The rows of T fall into 3 groups, and each row is roughly a mix of its group's hidden directions.
T (106 x 11):
[[ -7   9  11 -47 -43 -26  12  18  -4 -10 -31]
 [ 36 -12   2  29   7 -35   4 -25  16 -25  39]
 [  0  14  21  32  22  22   3  15  33  16  49]
 [ 18  10 -10  51  31  11   5 -25  21  12  35]
 [-21   3   1   7   8  19  20  32 -48  44   3]
 [-13  25 -14 -20   8  22  24   1  -3  61 -20]
 [ 24   1  -1  23   8  -9  -7 -26  55 -35  20]
 [-12   5  -5  -5  30  23 -13  26  47  12  42]
 [ 18 -15  27  19 -13 -31  19  -3  18 -55   9]
 [ 23 -23  30  23  48  -1 -16   4  21 -33  -4]
 [-32  15   9 -29  22 -10  21  26  28  21 -39]
 [ 21 -36  28  11 -35 -33  30   2 -17 -21   4]
 [-43 -14 -30   5   4 -17  18   8  -3 -48 -26]
 [ 16 -15  35  26  -2 -18  20  19   8 -48  30]
 [ 27  -3  37  38 -19  18  -5   6 -15  37  29]
 [ 15 -10  -2  57  40   2  10 -15   6 -24  21]
 [-16  27 -19  -4 -16 -19  42   4  10 -19 -49]
 [ -3  39 -35 -14   1  12  13 -13  -2  56  -8]
 [-11 -17  22 -27 -45 -32  -8  20 -30 -21 -11]
 [  7  13  18  39  19  23  11  10  30  22  45]
 [-25 -37   4  -1 -14 -16   0   3 -34 -24 -49]
 [ -6   6   3 -22  10  46 -34  18 -12  25  39]
 [-18  15  12 -11  -3  23 -10  36 -29  49  24]
 [ -2   0 -11 -14  -2  32 -63  -4 -13  23  24]
 [ 10  10  30  41  17 -13  42  25 -10   1  28]
 [-25 -40 -16 -19 -31   5 -18  -8 -34 -23 -26]
 [ 25   7  22  49   6 -15  34  -8  21 -14  30]
 [-15  -3  45  30   2  -9  16  23  24 -33  29]
 [ 11 -18  27  16  19 -37  54   6  14 -14   8]
 [ 17 -18   4   2   4  11 -68 -16  12 -14  26]
 [-20 -21  -2 -36 -20 -20  -6  11 -14 -41 -40]
 [ -8  15  37  10   2 -11  52  38   9  23  -5]
 [-29 -16 -13   0 -27 -20  -2  10 -45 -37 -27]
 [-26   0  33  -9  14 -18  35  39   3  30 -22]
 [  1  10 -14 -45 -39 -22  -1  -2  -5 -24 -41]
 [ 13  17 -10  25  10  29  10 -24  42  44   9]
 [ -1   1  34 -28 -22  -1  13  33 -19  49  13]
 [ 17 -13  23  34  -5  40 -30  -6 -16 -26  31]
 [-25  10  -7 -45 -41  -2  17   5   5  21 -37]
 [-19   5  19   4   0 -31  59  30  -4   3 -23]
 [ 14   0   2 -38  16  16 -39 -26   0  25 -40]
 [ 29 -17  16  54  26   3  -9 -16  14 -17  29]
 [ 25 -27  -7  39  17  11 -21 -28  -6 -20  40]
 [-36   7  -7 -41 -25  -6  11  33 -31  14 -23]
 [-19 -33  17   7  -5 -26  20  18  11 -54 -16]
 [ 39 -24  39  32  -3  32 -13 -12  11  15  17]
 [-11 -16  24  16 -20 -32   7  29 -52 -17  12]
 [ 43  -4 -29  20  -7  13 -24 -48 -17  -7  12]
 [ 19 -21  -9   6  -6  17 -63 -32  -1 -13  12]
 [  8 -29  -5  34 -18 -11 -25 -11  -2 -43  38]
 [ 10   3  -5  44  37  16  10 -12  10  40  31]
 [ 11  19  38  -7 -34 -29  43  24  -3   4  15]
 [ -9  -3   2 -38 -35 -29   3   4 -15 -33 -40]
 [ 10  16   4  36  18  27  29   6  -1  47  29]
 [-20  -2 -38 -43 -12  25 -42   0  18   5  -7]
 [ -6   8   8  49  40  25   7   5  26  16  28]
 [-40  -9  -8 -23  -6  -3   9  12 -23  10 -58]
 [ -6  12 -29 -28 -12  12 -16 -13 -27   1 -58]
 [ 27  39 -14  11  24  -5  -5 -22  43   3  32]
 [ 27  -3  34  43 -10 -26  44   4   6   4  10]
 [ 16  19 -48   4  21  34 -22 -27   7  28  -4]
 [ -5 -20  28  27 -11 -36  35  11 -16 -40  -9]
 [ 31  -5 -15  18   1  13  -4 -36 -22  43  34]
 [ -3   5  18 -39 -12  20   7  12 -24  51 -28]
 [ 12  33  23 -22  12 -16  30  -1  46   8 -30]
 [-22  18  -9 -11  -5 -32  23  14  23 -40 -41]
 [ 32 -26   4  24 -22 -21   1 -26  -7 -48  19]
 [-24  30   3  -7  29  33  -9  26  23  42  13]
 [ 44   9  16  39  -5  -2  36 -20  28   5  16]
 [-14   7 -23 -28  17  35 -38  18 -17  38   3]
 [  9  11 -31 -25  10  56 -19 -23  14 -16  15]
 [-30  18   4 -50 -12 -13  10  31   3  18 -33]
 [-14 -24   6  -2  39  23 -35   8 -25  26  34]
 [-24  20 -10 -42 -12   3  19   4  -8  36 -44]
 [ 11 -18  35   8 -22 -10  -3  13  13 -43  45]
 [ -1  27  -8  39  32  31  12  -7  13  44   0]
 [ 25  -3   0  13  -4  -3 -29 -23  41 -52   1]
 [-22  -8  14 -37 -38 -31   4  19 -15 -18 -34]
 [ -9  -5  31  18  -6 -35  56  16  -5  19 -15]
 [ 32  16 -16  37 -21 -16  40 -23 -16   6  24]
 [-25  -8  24 -11 -20 -28  35  32 -28 -11 -29]
 [-12   1  12 -27 -31 -30  24  10 -25  -1 -49]
 [ 21  15   2  38  31  12  22  -9  48   2  24]
 [ 11  49 -28 -30 -11   9 -22  -9  38   2  13]
 [  4 -24  -6   0 -11  30 -62 -17 -27   1  13]
 [ 43  -2   5  20   6  19 -20 -25  21 -10  49]
 [-21 -16  14  -9 -34  -4  13  39 -52   6   8]
 [-44  12  -6 -39  16   0  25  36  -9  14 -23]
 [  3  38  -4  24  52   6  26   7  15  30   5]
 [ 17 -35  29  39 -21 -11  -7  -3 -37 -13  25]
 [ -8   5 -39 -27   5  -8 -36 -29 -13 -33 -29]
 [  8 -28  -1  58  25   2 -11 -27  21 -24   3]
 [-32  27 -16 -41  11  27  13  17  13  18 -34]
 [-19  -7  27  11  -9 -43  31  36  -7 -32 -14]
 [ 37  -3  -4  28  -3 -23  -9 -33  31 -38  15]
 [ 14  11  14  43  30  -6  41 -10  39  -5  -1]
 [-12 -10  -2  52  48  -3  24  15  -9 -21   6]
 [-27   6  14 -39 -14 -22  25  34  -1 -10 -39]
 [ -9  10 -15 -36 -26 -26  21   4  -3  -3 -56]
 [ 37   8   1  32  18  12 -19 -22  31   1  44]
 [  2  19 -31   4  34  40 -30 -12   7  35  14]
 [-15   9   7 -48 -29 -18  17  25 -11  18 -38]
 [-30  11   9   1 -12 -42  34  32 -11   2 -36]
 [ -4  20 -22  28  45  15   6  -9  31  35  20]
 [-24 -31  25   6  24  -1  25  33 -16  42   0]
 [ -9  17  30   1  18  -7  51  44  -7  16  -9]]
Here is one row of each group, with its name. Which group are the others in?
[-21  22 -11 -51 -25   9  -4  16  13  37 -22]
<23>
[-29  -9  22  10  27  -5  33  26 -14  48 -14]
<101>
[ -4  -9 -28 -12   0  37  10 -19 -47  39   3]
<129>

[ 29   0   7   8  -2  56 -30 -23  12  28  14]
<129>
[ -2  20 -28  -9  23  44 -46 -15 -12  21  -2]
<101>
[-26   2 -17  -6 -32  -3 -22  16 -29 -52 -18]
<129>
[-25 -28 -15 -11   7  11   4  -9  27 -29 -55]
<23>
[  4 -26   3  17  25  38 -43  -8 -27  -1  31]
<101>
[11 23  8 27 19 12 18  1 14 56 33]
<101>
[-10  -4 -22   6   2 -28  19 -23 -16 -20 -60]
<101>
[ 22  -1 -23 -20  20  10 -55 -33  11 -20   8]
<23>
[ 33  11   2  39  30   1  -1 -29  38  -7  24]
<23>
[  9 -24 -22  20   5  33 -33 -34 -35  17  13]
<23>
[-10  -5   5  40  50 -15  28   6 -26 -19 -16]
<23>
